In the data rows, the value 128 means zero.
Here are some rows, each followed by its group. Groups can overlap.
[106, 128, 103, 119, 111, 121, 133, 118, 145, 184, 113, 103] A
[94, 145, 130, 117, 135, 109, 99, 100, 89, 117, 255, 121] B
[113, 133, 105, 132, 122, 121, 142, 120, 142, 153, 106, 110] A
[96, 115, 112, 109, 88, 92, 200, 129, 102, 170, 115, 102] C
[115, 147, 102, 144, 136, 116, 130, 118, 106, 164, 112, 113] A
[134, 110, 116, 123, 135, 124, 125, 129, 160, 154, 99, 120] A
[164, 141, 136, 95, 108, 154, 98, 170, 167, 88, 131, 136] B
[150, 166, 146, 123, 103, 151, 101, 167, 137, 90, 111, 135] B
[155, 147, 140, 136, 126, 151, 99, 157, 128, 91, 120, 142] B
[106, 142, 110, 133, 133, 111, 147, 113, 105, 165, 111, 107] A
[88, 143, 87, 88, 96, 95, 139, 89, 120, 204, 205, 90] A
[141, 157, 128, 123, 109, 160, 109, 167, 152, 93, 98, 134] B
[163, 125, 134, 103, 105, 146, 95, 162, 202, 87, 126, 151] B
[126, 110, 130, 97, 152, 118, 113, 120, 133, 92, 228, 157] B
[211, 91, 134, 126, 183, 129, 104, 152, 153, 96, 87, 148] A
[84, 139, 93, 78, 90, 87, 229, 86, 88, 210, 88, 85] C
[101, 107, 122, 110, 96, 91, 206, 97, 96, 174, 116, 107] C
[77, 255, 76, 70, 70, 75, 90, 77, 173, 95, 177, 79] B
[159, 130, 136, 113, 119, 157, 94, 148, 177, 87, 131, 149] B
[157, 152, 136, 126, 103, 155, 102, 169, 148, 92, 103, 140] B
[158, 99, 150, 152, 133, 176, 101, 178, 106, 89, 129, 145] B
[156, 92, 149, 164, 145, 205, 102, 160, 97, 88, 118, 147] B
[140, 99, 176, 184, 149, 163, 95, 150, 92, 88, 132, 157] B
[110, 107, 102, 144, 131, 125, 143, 123, 126, 167, 117, 107] A
[144, 99, 125, 121, 158, 159, 97, 131, 111, 90, 224, 146] B
[105, 104, 122, 119, 89, 95, 189, 101, 102, 189, 108, 111] C
[96, 125, 98, 86, 74, 93, 247, 91, 93, 181, 90, 93] C
[140, 100, 169, 194, 185, 161, 97, 138, 88, 91, 116, 146] B
[148, 98, 144, 176, 132, 179, 102, 167, 105, 88, 140, 138] B
[216, 93, 123, 112, 245, 136, 111, 109, 118, 104, 93, 142] B
[132, 130, 117, 126, 132, 128, 127, 128, 129, 147, 105, 123] A
[105, 133, 110, 130, 147, 111, 132, 108, 112, 181, 117, 104] A
[154, 149, 135, 127, 108, 154, 105, 167, 162, 92, 97, 132] B
[110, 144, 106, 144, 117, 114, 136, 122, 132, 157, 111, 106] A
[99, 118, 117, 87, 90, 90, 224, 94, 103, 169, 107, 103] C
[157, 150, 139, 159, 112, 158, 106, 177, 134, 94, 102, 92] B
[135, 106, 113, 131, 131, 126, 140, 131, 125, 149, 103, 130] A
[147, 149, 135, 155, 107, 163, 103, 160, 134, 92, 111, 130] B
[162, 128, 130, 144, 102, 149, 95, 166, 192, 87, 100, 147] B
[97, 105, 118, 104, 89, 91, 212, 97, 92, 187, 115, 101] C
[147, 92, 139, 192, 143, 181, 102, 168, 101, 90, 127, 139] B
[163, 123, 136, 113, 106, 158, 96, 168, 174, 87, 127, 151] B
[100, 129, 122, 91, 93, 91, 195, 98, 96, 182, 115, 108] C
[156, 96, 140, 157, 155, 178, 107, 160, 99, 90, 130, 146] B
[183, 105, 125, 114, 137, 118, 104, 147, 225, 105, 87, 134] A
[115, 140, 114, 134, 145, 116, 133, 121, 121, 165, 83, 113] A
[163, 96, 162, 147, 117, 180, 98, 178, 119, 87, 116, 161] B
[113, 139, 103, 144, 122, 121, 140, 110, 116, 162, 117, 106] A
[113, 102, 103, 171, 123, 122, 149, 124, 117, 157, 113, 113] A
[154, 97, 164, 173, 159, 165, 94, 146, 98, 86, 126, 170] B
[137, 95, 152, 230, 129, 183, 105, 145, 103, 88, 121, 129] B
[94, 123, 105, 90, 96, 93, 243, 92, 92, 169, 94, 89] C
[106, 121, 102, 145, 112, 116, 140, 112, 140, 182, 105, 105] A
[146, 96, 162, 191, 162, 156, 94, 153, 100, 87, 116, 170] B
[77, 202, 127, 102, 145, 82, 91, 79, 78, 131, 255, 93] B
[112, 136, 114, 128, 139, 119, 127, 114, 140, 154, 122, 108] A
[157, 109, 162, 92, 137, 135, 93, 136, 139, 89, 185, 172] B
[153, 105, 157, 123, 165, 136, 92, 159, 109, 86, 137, 202] B
[144, 98, 192, 133, 177, 144, 93, 142, 97, 86, 142, 179] B
[148, 143, 137, 131, 116, 158, 101, 155, 148, 92, 112, 149] B
[101, 120, 113, 96, 93, 92, 196, 96, 108, 173, 127, 111] C
[110, 255, 91, 84, 73, 92, 91, 115, 255, 85, 100, 122] B
[107, 110, 117, 106, 92, 94, 168, 98, 109, 182, 160, 109] C
[142, 95, 178, 157, 168, 153, 92, 137, 93, 85, 163, 166] B
[168, 102, 143, 103, 149, 137, 92, 157, 143, 85, 143, 200] B
[153, 98, 151, 165, 143, 169, 105, 163, 112, 88, 128, 139] B
[131, 100, 255, 94, 157, 144, 102, 125, 109, 93, 152, 128] B
[110, 129, 98, 139, 102, 117, 147, 113, 124, 181, 115, 101] A
[142, 138, 132, 148, 111, 159, 103, 170, 170, 91, 94, 130] B
[153, 106, 84, 77, 180, 99, 90, 114, 231, 89, 204, 173] B
[156, 98, 114, 119, 174, 131, 114, 132, 160, 115, 118, 148] A
[113, 135, 112, 152, 121, 119, 141, 120, 132, 144, 111, 107] A
[144, 144, 134, 143, 115, 160, 104, 170, 127, 94, 112, 139] B
[157, 99, 157, 187, 124, 192, 105, 166, 96, 89, 99, 148] B
[97, 119, 95, 97, 124, 100, 121, 94, 101, 167, 255, 102] A
[137, 106, 154, 103, 155, 129, 93, 129, 137, 93, 213, 151] B
[104, 149, 101, 156, 103, 117, 139, 116, 124, 159, 118, 104] A
[95, 126, 107, 91, 97, 93, 237, 91, 93, 174, 87, 92] C
[107, 138, 108, 131, 133, 109, 140, 114, 115, 170, 115, 107] A
[169, 136, 120, 99, 89, 113, 91, 136, 255, 89, 94, 169] B
[104, 126, 118, 92, 91, 90, 194, 95, 97, 195, 103, 108] C
[109, 139, 102, 141, 117, 126, 141, 122, 123, 156, 115, 106] A
[113, 139, 108, 137, 136, 113, 134, 112, 145, 151, 108, 109] A
Which group is second nearest to each row below, going by the distance to the group's nearest row?
[160, 127, 157, 98, 134, 133, 93, 138, 140, 90, 159, 173] A
[198, 92, 127, 133, 138, 127, 113, 158, 182, 96, 85, 149] B
[127, 114, 106, 168, 126, 126, 146, 120, 114, 148, 101, 118] C
[107, 122, 106, 113, 142, 108, 119, 105, 107, 164, 206, 113] B
[119, 95, 106, 92, 125, 116, 97, 107, 255, 88, 140, 111] B
[80, 156, 86, 84, 104, 88, 125, 82, 104, 184, 255, 87] B
[110, 125, 104, 114, 112, 119, 157, 120, 128, 171, 107, 105] C
Which group is nearest to each row below, going by the distance to the centre of the group?
[119, 89, 114, 105, 113, 125, 243, 115, 93, 84, 94, 175] C
[139, 98, 152, 179, 163, 155, 94, 153, 104, 89, 141, 158] B
[126, 174, 115, 91, 153, 112, 126, 116, 158, 127, 101, 116] A
[115, 120, 142, 139, 148, 128, 101, 119, 105, 115, 204, 139] B
[79, 238, 82, 77, 84, 84, 182, 79, 91, 186, 111, 81] C
[153, 93, 156, 202, 142, 184, 101, 157, 99, 88, 108, 143] B
[106, 137, 103, 163, 125, 110, 131, 109, 142, 153, 121, 107] A
Which group is nearest to each row below, going by the distance to the group's nearest row?
[77, 199, 82, 79, 83, 83, 191, 78, 87, 204, 129, 78] C
[116, 132, 108, 128, 121, 112, 128, 118, 190, 150, 99, 111] A
Which group is second nearest to each row below, going by the distance to the centre of the group?
[139, 97, 183, 174, 167, 147, 94, 134, 97, 85, 149, 160] A
[150, 157, 133, 126, 102, 149, 106, 163, 145, 90, 124, 128] A
[122, 100, 173, 224, 193, 144, 96, 128, 93, 92, 118, 139] A
Which group is second nearest to each row below, going by the average distance to the group's rows?
[149, 93, 114, 83, 216, 119, 92, 117, 146, 92, 228, 159] A
Group B spreads out most along one direction. Which other group's direction of most spread is closest to that one?
A
